Turns in one plane each, and the order they were made in; the first pair answered:
turn mides:
[ 20.8 -11.2   2.3  14.2  -2.9  11.7   6.7   4.3  19.6  24.4  -9.9 -15.5
 -19.7  16.4  13.9  -2.1   6.7]  ->  [  4.7  -4.3   0.8  22.6   1.8 -16.7  18.5  12.4   6.7  32.2   4.8  -3.0
 -22.0   8.5  -8.2  -3.5   6.6]
[ -0.8  12.0   2.3   5.2   4.2  -9.4 -13.6  -5.0  -1.5  11.2  -1.7  -5.5
 -24.6   3.6 -19.2  -0.7  22.0]  ->  [-11.4  22.8   6.6  -0.7   5.0  -7.9 -19.8  -6.3  -2.6  15.0  -4.4  -4.3
 -17.1   1.1  -8.8  14.1   9.5]
[-20.3   5.8  -5.8   5.3  -4.3  -4.9  18.9   3.8  -5.2  17.7   0.4   4.8
  11.2   0.4   1.2  17.9  -5.3]  ->  [ -3.6  -3.5  -5.8  -0.8  -8.8  19.7  10.7  -3.8   6.2   9.3 -11.4  -5.6
  11.2   8.7  18.0  16.9  -2.0]
turn disag:
[-10.1 -13.9  -2.4  -7.8  -4.2  18.0   9.2  -7.7  16.3  -5.1   2.0   6.6
  15.5 -15.4  -0.4 -18.4  12.4]  ->  [ -0.8   7.9  -1.5  -2.9  -5.5 -11.4  -0.6  -6.2  -1.8   0.1   8.9  18.8
 -13.1 -16.0 -11.5 -13.0  27.5]
[ 29.1  21.5  -2.4  12.2   7.4   1.8 -14.6   4.8  -2.6 -22.9  -5.4   1.6
 -10.3  13.4  -1.0 -13.3 -14.1]  ->  [ 18.1   4.5  -3.9  11.5  10.3  18.4  -7.5   2.6   5.6 -30.1  -5.8  -3.6
  10.1  10.1   1.1 -17.6 -19.6]
[-14.5  11.9  -7.7  -2.3  -8.9 -12.1   8.2   6.1   2.4  36.1 -12.5   1.5
 -18.4  24.7   2.7  26.9  -7.4]  ->  [-32.1 -15.8 -10.4  -1.2  -4.8  11.2  19.3   4.1  14.4  22.5 -12.1  -6.7
  13.0  19.1   1.5  18.7 -15.2]
[-37.2  -9.8   3.5   9.4 -11.1  -5.9 -15.0 -16.6   2.4 -10.2   7.2   6.4
   6.7  -3.2  -8.7  31.8  26.4]  ->  [-13.8  15.7   6.9   3.4 -16.4  -8.3 -24.4 -12.9   2.6   8.4  -5.1   6.4
 -15.0  10.1  10.8  41.9  19.6]
turn Fak:
[ 20.3  10.5  -2.5   5.0   3.6 -19.1 -12.7  -2.2 -11.5   3.4   6.2  22.7
 -30.5  -8.5 -10.9  -3.4  13.7]  ->  [ 16.5   5.8  -5.2   9.2   5.0 -23.4  -2.2   0.7 -10.8  10.2   8.2  22.3
 -29.2  -5.6 -18.1  -8.3  11.5]
[  6.5  12.6   3.3 -14.2  -1.1  -3.9 -25.2   0.7   5.9  12.4 -12.3   5.2
  -6.6  12.1  13.6  12.2 -17.9]  ->  [  5.4  11.2   0.9 -10.7  -0.5 -10.9 -11.0   6.9   5.8  25.1 -10.7   5.1
  -8.0  16.6   7.2   6.2 -23.0]
[  3.7   5.9   1.4   4.8  -8.2  -5.6 -15.5 -22.5  -5.1  -9.6  -1.0  -1.0
 -18.6   2.8  -3.2  12.7  26.6]  ->  [ 12.4  13.3   1.2   4.8  -7.4  -8.7 -13.6 -18.2  -5.2  -1.6  -1.7  -1.6
 -24.9   5.7  -1.4  10.2  21.1]
turn Vozik:
[-14.9  -8.3   2.4  -1.3   2.6  -1.9   0.9  -0.8   1.2  -8.8   4.7  10.4
   9.3  -8.8   2.5   1.0  -5.1]  ->  [ -2.3 -14.5  -0.5   0.1   2.1   5.2   9.7   4.1   8.9  -2.3   0.5   4.5
   9.3  -1.8   2.8 -10.3  -7.4]
[ 10.6   7.8 -16.8 -12.1   1.3  22.7  -5.3   2.7  19.7 -17.6 -30.8 -15.0
  21.2 -25.8  36.4 -11.0 -34.2]  ->  [ -4.1  15.8 -10.9 -14.8   2.1  14.8 -20.9  -4.2   9.9 -26.6 -27.1  -8.4
  19.9 -34.9  37.1   6.0 -28.0]
[  2.1  12.4   5.2   8.0  -0.3 -14.7  -6.2  20.2   3.6 -21.5  15.6   5.0
   2.9 -16.1 -21.3 -22.1  -5.3]  ->  [ 26.3   4.4   1.4   7.2  -6.1   1.3  -1.2  20.8  16.2 -10.2   2.5  -6.9
  -4.0   0.6 -10.0 -32.6  -5.5]
[-10.7 -13.2  -8.8  -2.1 -10.3 -15.7  12.2  15.9  -4.0   8.6   9.2   8.7
   7.6  18.5  -1.6 -27.0  -4.6]  ->  [  6.3 -11.9  -7.7  -8.1 -19.0   1.0  -1.7   4.2   3.2   9.5  -4.7   1.1
  -6.9  32.2  18.2 -17.5   5.5]
turn vola:
[  7.5  19.7   4.7   1.4 -14.3 -12.8 -24.2 -17.5   5.6   6.1  -8.1   8.4
 -14.3  12.2   9.9  27.0   6.9]  ->  [-10.0  12.3   2.4   2.1 -14.3  -7.1  -7.9 -14.4  12.3  22.3 -10.3   4.1
  -0.5  18.0  13.1  32.1  -8.0]
[  3.0 -12.6  -6.8  10.8  -5.2   8.9  11.4   3.7   4.5  17.4  -1.9 -13.3
  -1.2  12.0   0.8 -14.2  -3.5]  ->  [ -1.2 -14.1  -3.1   5.2  -0.8  19.6  -1.1   3.6   5.6  -2.8   1.0 -12.8
  17.0  -2.8   5.7 -15.8  -8.5]
[  9.5   6.1   4.4  -8.5  -1.9  -1.1  -3.8 -19.0  11.1  11.5 -10.4   7.1
  -2.3  13.7   8.2  21.2  -2.4]  ->  [  3.4   4.3   5.1 -10.9   0.8   4.0  -5.6 -19.0  13.0   6.3 -10.5   5.8
   8.0   8.7  11.0  22.5  -8.7]
[-41.6 -22.2   4.9  17.9  -4.7 -10.2  40.4 -19.8  -4.9  20.1   1.9  19.7
  -7.1  13.0 -28.5   8.5   6.7]  ->  [-49.6 -24.1  13.4   5.6   4.9  11.4  14.4 -22.8  -3.3 -24.3   7.1  21.6
  28.3 -17.1 -20.1   6.8  -3.3]
Then:
Each pair is two turns apart.
[  8.0   7.7   4.3  -7.0  -0.7  -9.7 -23.7 -18.4  -9.7  -8.1  -5.2  -1.8
 -16.9  14.6   8.0   5.7  27.4]  ->  [ -7.0  16.5   5.3  -1.9   6.3 -33.8 -11.4  -6.6 -19.1  -1.1   8.0   9.6
 -10.5   2.1 -10.6   0.1  15.9] : Fak, Vozik
[  3.7  11.8   3.8  -2.6   8.7   0.8  -3.0  19.2  -2.9   5.0   0.9  -0.2
  18.0  -6.8   2.0 -11.2 -29.1]  ->  [  8.3  19.4   9.2  -8.7   3.0   8.7 -23.8   5.9  -3.3  -1.1  -6.8  -2.2
   5.5  -2.6  17.5   7.1 -17.4] : Vozik, Vozik
[-21.0   3.6   5.0 -12.0   4.2  12.3  -9.3   8.7   6.0 -16.8   1.3  -1.5
  33.0 -18.7   4.8   5.1 -18.8]  ->  [  4.8 -15.8  -2.8  -3.2   2.3  16.2  11.0  16.4  15.1 -11.0  -1.0 -10.6
  25.3  -7.4  -7.6 -27.3 -10.9] : Vozik, mides
[  8.2  23.2  15.2 -13.6  13.3  12.3 -12.1  -6.1   4.2   1.3  -6.7  -1.4
  15.6  -2.1  16.6  10.1 -22.5]  ->  [  7.2  21.1   8.9  -7.3  16.0   0.1  10.4   3.3   5.0  22.3  -3.6  -2.1
  12.6   4.7   6.1   0.4 -30.8] : Fak, Fak
[-22.7  -2.8   0.6   2.1   0.1   3.8  14.2  -2.6   2.6  16.1   2.0   3.2
  14.6   3.5  -3.0  10.4 -17.5]  ->  [-15.6 -12.4  -1.1   1.2  -1.0  14.4  15.7  -3.6   7.7  12.8  -1.3  -2.4
  17.0   6.3   1.5   5.1 -15.0] : Fak, Vozik
[ -6.6 -25.1 -19.6  19.5   0.7   7.5  23.4  -1.9   5.1  33.1 -34.3 -26.1
 -24.0  30.0  -3.2  33.8   2.7]  ->  [-36.6 -14.7  -9.7  20.4  16.8 -20.8  -9.5  -5.2 -24.2 -27.5  -0.4   0.8
  -5.5 -24.2 -36.2  32.7  21.3] : vola, disag
[  5.6  -3.4   2.2  12.9 -10.1   0.8   7.4 -18.5  -2.9  22.0 -10.1  -1.0
 -30.3  20.5   7.9  14.2  12.9]  ->  [ -6.0 -16.7   0.2   9.9  -8.9  17.9  18.7 -15.4   8.8  22.8 -11.8  -8.6
  -5.4  20.1  13.9  12.1  -2.9] : mides, disag
[-13.1   0.7   9.2  -7.2   9.5   9.6  15.2  11.1   5.8  -3.4   3.0  14.3
  27.1 -14.5   4.9  -1.4 -17.7]  ->  [  4.8 -16.1   3.4   0.7   9.5  10.5  22.7  10.4   9.1 -10.8   4.2  11.3
  17.1 -10.2  -8.5 -24.0   0.7] : mides, mides
[  8.4 -11.0  -9.4  20.5   8.8   3.4 -12.2   0.2   1.5 -27.7  13.4   7.6
  21.2   0.7 -16.3 -24.4  10.9]  ->  [ 30.3   1.6  -8.8  20.6   3.9  -3.1 -19.7  -0.9  -1.6 -18.8   6.4   8.4
  -3.8  12.1  -9.7 -21.3  19.9] : Vozik, disag
[ 27.1 -19.1 -19.2 -29.3  -5.1   9.7  -6.9  19.7  -6.1  -3.2  12.0   2.7
  20.4 -12.9  17.9 -13.7 -14.6]  ->  [ 31.1 -10.1 -21.0 -21.3  -2.9 -16.2  -1.5  25.1 -17.6   4.4  20.6  11.6
   3.6 -13.6   0.8 -20.1  -3.8] : mides, disag
[ 8.4  0.8 -4.5  2.5  3.5  8.6 -8.6 -4.2  0.6 -8.7 -1.8 -2.7  4.4 -6.2
  4.6  1.3 -1.0]  ->  [  8.5   1.1  -7.8   8.2   1.3  -4.0  -0.6  -3.0  -2.2   4.2  -0.6  -1.1
 -10.4   3.1  -4.2   0.7   8.5] : disag, vola
[  1.5 -23.4   7.0   9.2  -0.7  -0.7   7.0  -9.4  -3.1 -17.5   7.2  -5.0
  -0.7  -8.7  -8.7  -5.9  15.1]  ->  [  6.3 -22.5   4.5  10.7  -6.4  -1.3   9.2 -12.8  -2.1  -4.7   1.8  -8.4
 -12.1   3.0  -3.7  -1.2  18.6] : vola, Vozik
[-15.2  22.0   7.0   6.0   4.2 -11.2   1.3 -13.2   5.7  14.2   3.6  12.2
  -8.5   9.5  11.6  14.1   0.4]  ->  [-26.2   8.9   3.7  11.8   7.8 -12.7  15.5  -8.9   7.6  12.4  10.7  12.2
   4.2   4.3  -1.3   3.6  -2.8] : Vozik, Fak
[ -5.7 -46.8 -24.3  31.1  -3.3   2.8  34.1 -10.9   7.2  12.5   8.0 -12.5
   7.5  19.0 -10.6  -5.0  24.5]  ->  [-24.1  17.3  -9.3  18.1  -4.3 -32.1  10.3  -5.0 -15.5  37.9   9.2   7.8
  -9.0  14.5   7.4  45.1  -0.8] : disag, mides
[ 16.3  -7.3  -2.1   3.0   8.4 -21.6  22.7  16.4   3.6  10.9   2.7  12.3
  -2.5   9.7 -26.9 -25.5  -8.3]  ->  [-18.3   5.8   6.1  -9.8  10.8 -11.4  14.0  15.2   5.0  12.3   1.3  14.1
  25.1   0.1  -7.3   4.6 -36.5] : mides, disag
